Rotation paths and how fast each direction turns (degrees a step)
Each turn is a multiple of 5 degrees from 10 to 175, or 0.
Each row of a path follows its step; steps can be skipped.
Path 1:
step 0: [ 23   8  31   5   1 -18   7 -11  19 -13  32   1  -4 -11   8 -13 -46  -1
   7 -14  -1  -1  -2 -20   9  -2  14   3 -13  28   2  -6  27   1   3  24
 -51  -5  16   8   4]
step 1: [ 15   0 -23 -10  12  15  46   9 -14   8  -2  -8  37  45  19  12  -8 -28
   9  -7  -4  -1  -5  -3 -18  35   4  14 -23  -1  -6  10  -2  -4  -9  23
 -23   5   9   1  -8]
step 2: [-20 -18  -1 -20 -18   1  11   5  25   6 -19   3  16  -4 -24 -18 -12   0
  10  -5 -29 -25  -6  12 -40 -20  16 -24 -10 -16  -3 -19  24  20 -13  18
 -26  -8   0 -23 -13]
step 3: [ 11 -13  18  15  -8  -6  23   8 -13  -8  20   7  -2  28 -19   8   4  13
  -7  21  18 -42 -17 -23 -33 -28  26  12  -9   4 -18  -7  -5 -39  -2   4
  -5  -7   9   1  20]
step 5: [ 17   2   1 -35   0  -3  26  -1   1  -2  -7 -50   2 -10  24  -6 -14  16
  15  -6  14  -7  -6  -5   2 -27  26   5  -7   5 -28  19  15  20  -4  24
  -2 -29  27  24   5]
step 6: [ 27 -16  32  -6  -5 -10  21   5 -13  20   2   6  12  27 -11  -8 -23  -6
  11 -26 -16  -5  -4 -17  -3  18  38 -12  23  21  37   9   6  -7 -19  12
 -15 -15 -10   6 -25]
step 10: [  7  30  -6  -7   8  -1  14 -10 -15  18  17 -19   6 -24  -7 -35  11  -2
   9  -1 -16 -28 -35 -18   8  -5   0  -9  20 -11  21  32  -6  24 -10  17
 -33  -7  23  -5  11]
step 11: [  6  -6  -2 -17  -4  13  20 -18 -24 -12  -7 -16   6   0   8  -9  -3 -14
  19 -23  23 -31 -10  12 -29   8  26  21  23  -1   6  -5   0   3  21   9
   3 -34 -27  42 -14]
step 12: [ -3   9  22 -21  -1  12  12  21   0 -16   9  -6 -19  14 -24 -25  -5  12
   2 -10 -30  35  10  -9 -46 -12   8  25  30  -7  32   7   0 -11 -16   0
  -8  -8   2 -11 -11]
step 13: [  4   4  -6   0  -7  21  20   6  21 -12  28  20   0 -25  10  -7 -11  22
  20  19   7  -2 -30  -4   5  -3  -9  35 -18  19  17   6  38 -30  11  17
 -22 -25  -8   6  13]
step 15: [-15  16 -29  -2   4   0   0  -2 -10  11  -4 -13  46   5  20 -26  -5  -2
  17  17   0  -6   4 -23 -43 -23  -6 -23  15 -10   9  -9  30   3 -11  34
  -7 -19  -4  -8  -2]
[  2  -1   5   0   2  10   1  -2  -5  -7   2 -14 -12   2  -1  -6  -2   7
  -3  -2   6   2   3  -2  -1   1   0  -1  -6  -9  -8  -4  -7  -3  -6   0
  -5   8   9  -1  -2] -> 160
[  1  -8  -9   1 -11   0  -2  -1 -12   9   3   0   2   4  -3   0   6   2
   1  -6  -7   8   0   0   5   7   6   6   1   4  -5 -12  -4  -5   5  -1
  -4  -2   1   5   3] -> 140
[  3  -2   1  -5   7  -3 -11  -6  10   7   4  -3  -3   3   1   5  -2  -3
   2   2  -2   7 -12   2  -4   9   2   0   1  -3  -3  -2   6  -9  -1  12
   4   5   0  -4  -3] -> 55
[ -7  -1  -9  -6   3  -5  -2  -3   0  -8 -14  -8   2   1   7  -2  -4   3
  -3   3  -9  -1  11   8  -8   7   4   3   2   1  -5   6  -3   0   4   3
   2   1  -1   4   3] -> 110
[-4  4  3  4 -4  4 -7 12 14 -6  3  1 -4  0 -1  0  2  1  1 -1  1 -1  2  0
 -1 -3 -1 14  6 11 -6 -2 -1 -5  0 -1  2  7  5  4  9] -> 80
[ -3   6   5  -6  -3   5   3   2  -3   7  -3  -3   2  -1  -6   4  -4  -8
   4  -4   3  -3  -1  10   4   9  -6   4  -3 -13  -2   2   9   1   3  -5
   1   2   2   5  13] -> 115
[  3   2   1   2  -4 -10   4   7   0  -3   4  -2  -1   3  -2  -4   1   5
 -14  11   4  -2   0   0   5  12  -6  -5   8   0   2   3   4  -7  -1   2
 -11  -1  -4   0   4] -> 115
Path 2:
step 1: [ -2  -5   8  18   2  -5   0   7   3  24   4  -7   4   3   8 -23   2  -4
  17   6 -41   5   9  -5   2  13 -30 -15  -1 -10 -37 -23 -29   1  28   6
 -18  23  -6   6 -12]
step 2: [ 15  28   3  13  27  24 -16  -9  17 -10  -7  -4  -9  -8  21  15   0 -16
 -25  -2  -7   9  -3 -14  -2   4  28  27 -14  28  10  30   3   8  -5  15
   1 -22  16   8  -6]
step 3: [  7 -16   2  11 -11  -3  13   2  15  -2  36   9  14 -15 -12   3   6   9
 -16 -14  30 -17   8  22   5   8 -19 -15  11 -26  -5   3  18   0 -16 -21
 -17   7  -7  23  34]
step 5: [ 15 -11  14 -10   3  -8  -7 -29   4  16 -30  11  -6   3  -7  13   7  -2
 -17  14  20  -1 -24 -21 -35 -11  15  13 -13  10  10   1   0  -5   6 -17
 -30 -35   1  -4  11]
step 6: [-20 -21 -11  27 -25 -22   8  24 -17 -12  10   6  26  11  22 -26  -8  -4
 -30 -25  -2   6  -6   3   4  -1 -19   4   2 -16 -26  -3   0  13  -3   1
   2   9 -15  13 -11]
step 7: [ 19   3  10 -19  28   2 -16  -1  -2   6   0 -20  -7 -14  -2  18  -4 -12
  31   5 -14 -11   3 -15  14  -6  29  15 -12 -18   3  20 -14  25  23  12
  19  28  11  19  -7]
step 8: [ 17  -7  25  16   9   3  29 -17  33  18  13  -6  -5   3  16  -1   9  -4
 -16  -7  19  23  14  29 -20  10 -14   8  -5  14  12 -16 -18 -13  -6 -26
  -9 -12   4  -8  12]
step 9: [  4  17 -14  17  -9   7 -22  29  11 -14   1  27  22 -13 -14 -41  -3  -9
 -19  19 -32 -24  -5   6  21   1 -18  -6  -4   1  -6   4  10  11   2  17
  -6   8  12  -5   9]
step 10: [ 14 -22 -18 -26  17   1 -22   0   9  10   1  -9 -16  13  -8  45 -11  12
  -2   5  34 -13   6 -14  14  20  18   1 -19  -1  -4   7   1   0  -5   8
   1 -29  -2  21 -10]
step 11: [-25 -11   0  -7   2   4  41 -11 -10  13  -6  -7  11 -20  -9 -20  -3  14
 -18 -26  -1  16 -25  22  -4 -15   2   7  -8 -13 -13 -33  -7  -8  -3  -6
 -29  16  -8  -5  17]
step 12: [ 11   6  22 -19   2 -17 -15  10 -11  -8 -12  -8  -1   0  17 -25 -14 -14
  -4  27 -13 -18  -9 -27  -1 -13 -22  23  11  -5   9  15   6  40 -10   8
  24  -8   1 -12 -10]
[ 1  1 -1  4 -7  7 -6 -2 10 -5 -5  2  1  1 -2 -2 -5  0 11  2  4  0  8 10
  2 -2  5  5  3  3 -8  0 -2  8 -4 -7  6 -3  1 -4 13] -> 70
[-16  -4   4   0  -1   0  -1   3  -2   7  -9  -3  -4   8   5   0  -3  -3
   1   3   4   4  -3  -6  -6 -10   0   6  -2  -5  -5  -2   9   7   7  -6
   3   6  -2   0  -2] -> 60
[ -3  11   1   5  -3  -2   4   2   2   0  -2   2   2   3  -3   3   7  -6
   5  14   5  -1  -9   3   2   0 -10   6   6   4   2  -5 -10   3   6   2
  -5  -8  -2   3  -4] -> 95
[ 3 -6 -7  4 12 -7  3  2  3 -3 -3  2 -6 -4  7  9  1  1  6  8 -5 -5 -1 -2
  1 -4  9 -2  1  4  9  2  5 13 -2  0 -3 -5 -1 -5 -3] -> 140
[ -1   5  -3   3  -6   7   3  -8   7   7   3   0  -2 -13  10   2  -1  -5
   4   1  -5  -3   2   3  -1  -4  -9   4  -2  -8   7   7   2  -2  -8  -6
   6   2   2   6  -7] -> 70
[  1  -3   1   8  -1  -1   0  -3  -1  10  -4  -5   7 -13 -12  -4   5   1
   7   6   2  -8   1 -11  -4   1   2  -5   2  -2  -2   4   1   0   4  -1
  -6   6  -2   0   8] -> 175
[ -5   8  -4  -6   0   7   6   0   2   0   0   0 -11  -5  -5   6  -2   8
 -10   4   3  -6   4  -5  10   1  -7   1  -2   2  -7  -5  11   1  -2  -2
  -7  -3   2  -2   5] -> 55
Path 3:
step 1: [ -7  -1  -5   6   7 -16  10  13  15  -8  -2  -9 -16 -41   8  23  14 -36
  13  -2   9   8  -6 -22   6   9 -10  -9   5  34  12  14   7 -22  -7  -6
  -5 -13   0  20 -19]
step 2: [  4  16   2   1   4   7   8   4  14   6 -21 -38  22 -38   2   9 -24   1
  -8  13 -10  32 -14  13  -1 -30 -13  -1  15  17  -5 -13  -8  10  -8  -4
  -6  -7  -4  -7  -3]
step 3: [  0  17  20 -21   3  -3  11  14  20   4  -9 -20 -12  -9 -20  -5   8  18
 -28 -15   0   8 -18   3   4  -6 -15   1 -20  -9   6  19   8 -24  16 -22
   2   6 -38   7 -14]
step 4: [  5  17 -12  35  32   2  10  10  14   7   5 -26 -23   1 -10 -27  25  -8
   5  12  -3   7 -25   7 -12   3  11  15   4  11  19  19 -12  -2  -8  -9
   7 -17   0  -2 -18]
step 5: [ -3  -6   8  -4 -14   9  -8  20  21   3  -3 -18   3  -2  14 -11   6  37
   1  12  20  31 -11   6  -6 -24  25   4  -5  15  21   3  16 -21 -29  19
   2  -2  13  -3  -1]
step 6: [ -7  13  16  -4 -13 -31  -1  -8   3  -1  -9 -13 -19 -16  -6 -18   3   9
   2  22  10  -1  11 -17 -34 -10 -14  -1 -37  19  -9   7  13  -6   3  15
  20 -23 -16  15  -6]
step 7: [ -2  -4 -18  10   6  -7  23 -12  -1 -31 -26 -22  15  -4  -3 -24  -7  19
  18  12 -11   1   5  -1  -6   2 -16   5  -2  24   5  20   8 -19   2 -28
 -13 -17  21 -18  -9]
step 9: [-30   5 -12   1  12  -1 -10  -3  24  10   7  15 -23   4 -19 -13 -15  11
  24 -12  31  -1  -3  -4  11  -1   7  14 -14  17 -25  19  -7 -15   2 -16
   8 -31 -15   1  -1]
step 12: [ 12   2 -25  15  17 -11 -14 -21  -3   4   4  -2 -10  -5   2  -6  -1  13
 -13 -10  36 -30  11 -19 -20  -7   0 -21   5   4  -4  16   1   2  22 -28
  19 -15  19 -16  -3]
step 14: [-22   3 -11 -18   4  -4 -25 -16  18  17  13   6 -12 -26  -1  29  -8  10
   6   1   0  -3 -18  -5   7   9 -29 -12 -11  23   7 -24   2  10   8  10
  18  -9 -12 -30  16]
step 15: [  6  36  -5  -9  21   0   5  12  -7  19   9   0  29  -7 -13  -4  -4   4
   2 -33  18 -13   7  11  18   6 -23  -5 -10  36  -5 -10   6   7  10 -30
  10   3  16   1 -11]
[ -5   0   4  -4  -1  -8   0   5  -3  -9  10   4 -15  -5   5   4   4  -3
   5   4  -5  -7  -9  -1   0   3  -4  -1  -6  -6  -4  -1   2  -4  -2   2
   4   1 -12   6  -1] -> 140
[  5   0  -6   5  -4  -6   4  -4   1  -6  -1 -10   5  -3   4  12  -9   5
  -2  -3  -2  -5   3  -6   4  -5  -4   2   3 -10   1  12   1   6   4   5
  -3  -8  -4   3  -2] -> 70
[  8   3  -8   5   8   7   0  -1  -3   0   3  -8   2   1   1   5   4   4
   0   1   3 -10  -2  -4   5   7   8  -2  -8  -2  -3  -7  -4 -14   0   5
  -4   4   4   0 -10] -> 95
[  1  -1  -2  -1   2  -1   9   0   2  -3  -8   1  -2  -6   5 -11   7   8
  -4   1  -4   4   6   6  -1  -1   8   5  -2   2   4   0  -8  -7   0   6
  -3 -12  -9   7   3] -> 20
[ -5   4 -11   5  -8  -3   1   0  -2  -3   4   3   8  -5  -1   7   1   1
  -3   7  -6   5  -7   5  -8   6   1   8   7  -3   2   0  -5  -7  -9  -6
   3   3   8   4   4] -> 125
[  1  -4  -6  -1  -7  -3  -7  -9   4   1  -9  -6  -1   6   3  -4   7 -12
   4   1  -1  -4  -1   6   1   9  -4  11  -3   2   6   5   2  -2   6  -1
  -4   6  -5  -1  -6] -> 115
Path 4:
step 1: [ 23 -10 -19  10   7   0 -22   7   4   2 -18  -7 -22 -35  -4  -9   1  17
  17 -19  -6 -27  14  15  -6   2   8 -24 -16 -11 -38  21 -18 -26   4  15
   0   2 -22  -9  -9]
step 2: [ 28 -10  24 -14  -7  36   2   2  26  -2  -4 -31  22  -7  -4 -17 -33  10
  16   5  -1  -8  27  -5   0  17  13   1  13   4   1  -9 -31 -15   9  16
   9  29  10 -10   0]
step 3: [-18 -10  20 -21  26  10  14  21   3  -4  21  -7 -15 -13   0  33   4  -4
   4 -14 -25   3  16 -13   7  29  18 -16  10 -19 -12  16  -7 -18  24  23
 -28   9   9   6   2]
step 4: [ -4 -41 -22 -13  24 -14  10  14  45 -16 -22 -10  10 -29  -2 -12   3   8
   6  -3   5 -17  -9 -20   4  14  -2 -19  12  -9   2  21   6   3 -11   3
   4   9   9   9 -30]
step 6: [ 16  13  10 -14  -8  21   6   6   9  -2 -13  -8  10 -14 -52   9  11  16
 -11 -17  -6  11   5 -33  24  24  11 -24 -26  -5   8   1   0   0   5  20
  -6 -20   1 -15 -20]
step 9: [  4   8  10 -30  -9  22   4  -6  21  12   3  -5  -9   2  -1 -22 -16  30
  10  22 -19  -2  32 -24 -16  12  30 -18  -4  -6 -16  14   8 -20   2   5
 -23  24  14 -18  -8]
step 11: [-11 -38 -32   2   1   7   7  -6  28  -9 -11 -21  -6  12  12  25   9  22
   6 -14  25 -20  14 -23  14  -3  -5 -16 -22  -6   1  31   8 -15  -3  24
  -1  14  14   7  -1]
step 12: [ -4   3  -3  24  11   4  -6   0  24  12 -19 -20  -2 -18 -28   0 -19  28
 -18  32 -22  -9  12   4  33 -17  21 -23  -4   6  12  -6 -10  -2 -10  32
 -14   1  10   7 -13]
step 13: [  4   2   9 -15  21  36   2  13  13   8 -15 -16  -8   9 -12   8  12   1
 -10 -13   7  15  26 -33  22   2  -8 -32   6  15  -7  -7  -9   0   2  10
  -9  -4 -48 -20 -10]
step 14: [ 19  -4 -14  -7  20  17   1 -12   4   3   1 -10 -44 -10 -19   6   6   3
  35 -13  10 -26 -18  -3   4  30  23 -13  -4   5  11  -2 -16 -24 -29  17
   5   8 -11  13 -14]
step 15: [ -9   4  14  12  -6  11  29  11   2 -19  -7 -15  -9  -7  16 -15 -28  12
  -2 -12   1 -21  27 -27   8  -2  18 -23   0 -22  -9 -19 -30  -5 -31  -4
   1  33  13   3 -15]
[  0  -9   1  10  -3  -2  -7   7  -1   3  -2  10  -2   7  -6   2   3   6
  -6   0  -1   1   3  -4   4   0  -2  -3  -5  16   6   0   0   2  -3   5
   5 -11  -2   1  -5] -> 55
[ -7   1   4   1  -1   4   3   4  -5  -7  -7   3  -7  -3  -1   2  -1  -4
  -4 -16   2   8   4   1   6  -3  -9  -1  -7  -3  -9   4   6  -9   6  -1
  -1  -1  -2   0   3] -> 145
[  9  -5   3  -7   2  -4  -8   5   2  -9   6   7   8 -10  -3   4  -6   1
  -8  -3  -3   2  -1   2  -5  11   0   1  -3  -1  -5   6  -2   9   9  -2
   6   1   5   1  -1] -> 20
[-3  4 -1  4 -2  5 11 -9  3  2 10  2 -2  3 -7  1 -7  4  2  1 -5 -1  9  6
  8  4 -5  3 -8  2 -1 -2 -4  3 -3  0  7  2 14 -1  3] -> 115
[  0  -5   1   5  -2   7  -3  -1   3   1   5   8   3  -7  -7   1   5  -4
   1   2  -4  -6  -1  -1   7  -5   4   0  -1   4   4  -5   1  -2  11  -3
   2  15 -12  -2   8] -> 65
[ -2   1   6  -4  10   7   5  -1  -8   6   5   5   1  -4  -1  -6   4   8
 -10   0  -2   2   0  -8   4   0   2   3   8  -2   3  -3   0   2   7   0
  -9  -9   4 -11   3] -> 110
[ -3  -5   5   2  -4  -3   7   9   2  -6  10   3 -13   0   8  -9  -5  -2
   7   0  -4   6  -1  -4  -3   7   6  -1   9   4   6   2   3  -6   2  -3
   5   3   1  -3  -3] -> 60
Path 5:
step 2: [ -2  16 -14 -13  21 -28  -5 -13  23  21  -8 -21  32  -1   7   8  14  -6
  10  12  11   5  38   6  -7 -18   8 -23  -1 -17 -12 -19  19  13  -3 -15
  -6  14  20  41   6]
step 3: [ -4  -1  11   3  31   3  21 -13 -25  19  19 -32  -2 -13 -20  20  -8  24
  -5   9   2   5  13   9  15   7  -9   4   0   1 -13   4  48   8  -9   4
 -10 -17  21  36 -15]
step 4: [  7 -24   0   0  50  -4  14  -4 -16 -25  14   2   5  10  -4  -8 -32 -12
  32  20   8 -10   1  -3  11  12  24  21 -30   6 -16  -4   5   3   9   6
  -2  -3 -17  27 -18]
step 5: [ -1   5  -1  -2  11 -27 -20   2  10 -12  13  15  -6  31  -4 -15 -18  20
   8  12   8  10 -16  -6   7   0   5 -33 -30  32  -1  11  -5  10  23  -4
 -11  12   9  51  16]
step 7: [ 18  17   1  -9  35 -12  17  30   1  19 -17 -31   5  19 -43  16 -19  23
   1  14   9   9  34 -13  25  -9  16  10  11  -6 -11  -1   0 -13   4   0
   4 -12  -3   1   7]
step 8: [-11  -6   0   7  14 -27  24   5   9  -6  23  19   8   7  -4  24  10   6
  19  -5  29   9  33  -3  21 -17  21  -1 -13  16 -18  -7   9  -7  21  26
  30 -28   4  23 -15]
step 9: [-20  38   2  -7  43  11 -10 -24   1  11  16  35   1 -13   2   6 -17  -6
  -1   4  12  27   9   7  13  12   0  -7  -9  29  14 -15   3  11  28   6
  -9 -17  -9  28   1]
step 10: [  4  12  -7 -40   8 -13  17 -12   7  -7  14 -16  10  -4 -16   6 -29   9
  -3  30   8  28  -7  10  -1  -9 -12  18   3  22  -3 -28 -11  10  29 -11
 -10  39  -1  13 -22]
step 11: [  5 -12   7 -11  16  -6   1  35 -16 -17   3  -3  -8   1 -21  16   1  23
 -38  41  25  12  16  17 -23 -16  20 -12  -3   1  -8  -7  -2 -30   9  -8
  -8   4  -1  29  -5]
step 12: [ -4  23  17  11   4 -14 -10   0  12 -15   0   0  19 -10 -21  12   1  -2
  -9  -6   6  13  36   8  -3  12  26  10 -19 -30 -22   5  -6  -2   0  17
  15   6 -24  58   5]
step 14: [-21  -1  24  -1  36 -25  34 -11  10 -11  -5   4   0  -5   0 -21  -5  13
  27  37  -4  21  14  14 -16  -6  27  -9   5  10 -12 -18   1  22  18 -16
 -16  -4  -2 -10 -16]
[ 6  0 -5  0  2 -3  9 -2 -3  6  0 -1  2  0 -6  4 -3  8 -2 10 -9 -1 -6 -3
  0  7 -1 15 -6  2  3 -9 -7  0 -9  5 -5 -2  2 -8 -1] -> 110
[ -5  -2   2   6  -5  -6  -2   1  -4   5  -1  -1  -9   5  -8 -11 -10   1
   8   1   2  -2  -3  -2  -2  -2   6  -3  -8  -7   0   0  10  10 -10  -4
  -2  -1  -1   0  -2] -> 35
[-3  1  6  6 12  6  5  7 -5  2  5  8 -4 -4  9 -7  5 -8 -7  7 -3  4  2  2
 -6  3  7  2 -1 -2  5  0  8 -4 -2  0 -2 -3 -7 -5  0] -> 140
[ -2  -9  -1  -4  -3  -4  -6  -5  -6   1  -8   9  -9  -2   5  -2  -6  -3
   1   5  -8   4   2   0   6   2  -4   3  -1   7  -1   6   0   0  11  -2
  -8   2   0   2 -13] -> 70
[ 1 -8  9  1 -3 -7 -6 13  8 -5  3 -3  2  0 -6 -8 -1  0 -7  0 -4 -6 -3  4
  1 12 -1  4  0  2 -3  7 -6  0  0  2 -5  3 -7  5  6] -> 55
[  9   6  -5   3   3  -4   0  12   0   4   4   7   3   1  -4   2  -3  -8
   5  -3   0  -1 -10  -6  12  -4   1   3   1   9  -2   1  12  -7   4  -2
  -1   1   4   0   4] -> 25
